In the data rows, zero lies at 7.5, halfway between 7 and 8.
Every row has a hidden score. In each pair, how much higher is the second row's than the first's? 10 means about the same, 20 much higher and 0 much lower. The score is a weighted sum of the row's numbers plus the product of two more (or one squared), each taken from its middle value.
7;2;7;2;7;2;7;3;8;3
5;3;5;3;5;3;5;3;6;3 -> 10
8;12;8;12;8;12;8;12;7;12
9;12;9;12;9;12;9;12;8;12 -> 11
3;8;2;8;2;7;2;7;2;6
2;5;2;5;2;4;2;4;3;4 -> 18
7;12;6;11;6;11;6;11;6;11
6;4;6;4;6;4;6;4;6;4 -> 10
4;3;4;2;4;2;4;2;4;2
8;3;8;3;9;3;9;4;9;4 -> 11
10;13;10;13;10;13;9;13;9;13
3;10;3;9;3;9;3;8;3;8 -> 7
8;5;8;5;8;5;8;5;8;5
11;12;11;12;11;12;10;12;10;13 -> 13
6;10;5;10;5;10;5;9;5;9
8;4;8;5;8;5;9;5;9;5 -> 10
7;7;7;7;7;7;6;7;6;7
13;6;13;7;13;7;13;8;13;8 -> 13
9;12;9;12;9;12;8;12;8;12
10;10;10;11;9;11;9;11;9;11 -> 9
13;5;14;6;14;6;14;7;14;8
12;11;12;12;12;12;11;12;11;12 -> 9
9;12;9;12;9;12;8;12;8;11
10;4;10;5;10;5;11;5;11;5 -> 9
4;4;4;3;4;3;4;3;4;3
3;1;3;1;3;1;4;1;4;1 -> 7
6;11;6;11;5;10;5;10;5;10
13;10;13;10;13;10;13;10;13;11 -> 15
5;10;4;9;4;9;4;9;4;8
7;12;7;12;7;11;7;11;6;11 -> 13
4;8;4;8;4;8;4;8;3;7
6;3;6;3;6;3;6;3;6;3 -> 12
6;7;6;7;6;7;6;7;6;7
6;2;7;2;7;2;7;3;7;3 -> 11
10;11;10;11;10;12;10;12;9;12
6;7;6;7;6;7;7;7;7;7 -> 6
8;10;8;10;8;10;8;10;7;10
4;5;4;5;4;5;4;5;4;4 -> 6
9;8;9;8;9;8;9;8;9;8
4;4;4;4;4;4;4;4;4;3 -> 6
13;6;13;6;13;7;13;7;13;8
5;4;5;3;5;3;6;3;6;3 -> 1
12;14;12;14;11;14;11;14;11;14
6;9;6;8;6;8;6;8;6;8 -> 7
2;9;2;8;2;8;2;7;2;6
3;9;3;8;3;8;3;7;3;7 -> 11
4;10;4;10;3;9;3;9;3;8
9;12;8;12;8;12;8;12;8;11 -> 12
5;3;6;3;6;3;6;3;7;3
6;3;6;3;6;3;6;3;7;3 -> 5
8;7;9;7;9;7;9;7;9;7
4;4;4;4;4;4;4;4;4;4 -> 6
9;12;9;12;9;12;9;12;8;12
11;11;11;11;11;11;10;11;10;12 -> 12
13;11;13;11;13;11;13;12;13;12
9;11;9;11;9;11;9;11;8;11 -> 9
13;6;13;6;13;7;14;8;14;8
12;13;12;13;12;13;12;13;11;13 -> 12
1;6;1;6;1;6;1;5;1;5
4;4;4;4;4;4;5;3;5;3 -> 8
13;7;13;7;13;8;13;8;14;9
6;11;6;11;6;10;5;10;5;10 -> 9
4;6;4;6;4;5;4;5;5;5
5;5;5;5;5;5;5;5;6;4 -> 7
10;13;10;13;10;13;10;13;9;13
5;8;5;8;5;7;5;7;5;7 -> 7
7;4;7;4;7;4;7;4;7;4
10;11;10;11;10;11;10;11;10;11 -> 11
8;3;8;3;8;3;8;3;9;4
10;12;10;12;9;12;9;12;9;12 -> 11
1;6;1;6;1;5;1;5;1;4
4;3;5;2;5;2;5;2;5;2 -> 11
4;10;4;10;4;10;4;9;3;9
11;13;11;13;11;13;11;13;10;14 -> 16
9;6;9;6;9;6;9;6;10;7
12;13;12;14;12;14;11;14;11;14 -> 11
8;3;8;4;9;4;9;4;9;4
9;8;9;8;9;8;10;8;10;8 -> 10
8;5;8;5;8;5;9;6;9;6
11;9;11;9;11;9;11;9;11;10 -> 14
5;5;6;5;6;5;6;5;6;4
4;8;4;8;3;7;3;7;3;7 -> 8
5;10;5;9;4;9;4;9;4;8
5;6;5;6;5;6;5;6;5;6 -> 10
9;12;9;12;9;12;8;12;8;12
11;13;11;13;10;13;10;13;10;13 -> 10
12;8;12;8;11;9;11;9;11;10
10;9;10;9;9;9;9;9;9;9 -> 6
3;6;3;6;3;6;3;5;3;5
10;13;10;13;10;13;10;13;9;13 -> 15
3;7;3;7;3;7;3;6;3;6
9;7;9;7;9;7;9;8;9;8 -> 12
6;3;6;3;6;3;6;3;7;3
10;7;10;7;10;7;10;7;10;8 -> 13
5;6;5;5;5;5;5;5;6;5
5;4;6;3;6;3;6;3;7;3 -> 13
7;9;7;9;7;9;7;9;7;9
10;8;10;8;10;8;9;9;9;9 -> 13
1;6;1;6;1;5;1;5;1;4
11;13;11;13;11;13;10;13;10;14 -> 15
4;9;3;9;3;9;3;8;3;8
4;8;4;8;3;7;3;7;3;7 -> 11
6;9;6;9;6;9;6;9;6;8
4;1;4;1;5;1;5;1;5;1 -> 9
2;9;2;8;2;8;1;7;1;7
2;9;2;8;2;8;2;7;2;7 -> 10
4;2;4;2;4;2;4;2;4;2
11;13;11;13;11;13;10;13;10;13 -> 15
5;11;5;11;5;10;5;10;4;10
3;7;3;7;4;7;4;6;4;6 -> 14
10;12;10;12;10;12;10;12;10;12
11;5;11;5;11;6;11;6;12;7 -> 10
4;9;4;8;3;8;3;8;3;7
4;10;4;10;3;9;3;9;3;8 -> 10
4;2;4;1;5;1;5;1;6;1
11;9;11;10;10;10;10;10;10;10 -> 11
2;5;2;4;2;4;2;4;2;3
7;3;7;3;7;3;7;3;7;3 -> 14
8;3;8;3;8;3;8;3;9;3
13;6;13;7;13;7;13;7;13;8 -> 15
6;3;6;3;7;3;7;3;7;3
6;5;6;5;6;5;7;5;7;4 -> 8
13;7;13;8;13;8;13;8;13;9
4;6;4;6;4;6;4;5;4;5 -> 4
9;12;9;12;9;12;8;12;8;12
11;9;11;9;10;9;10;10;10;10 -> 12
7;3;7;3;8;3;8;3;8;4
8;12;8;12;8;12;7;12;7;12 -> 12
9;12;9;12;9;12;9;12;8;12
2;9;2;8;2;8;2;7;1;7 -> 6
4;6;4;6;4;6;4;5;4;5
11;12;10;13;10;13;10;13;10;13 -> 12
9;12;9;13;9;13;9;13;8;12
4;5;4;5;4;4;4;4;5;4 -> 12
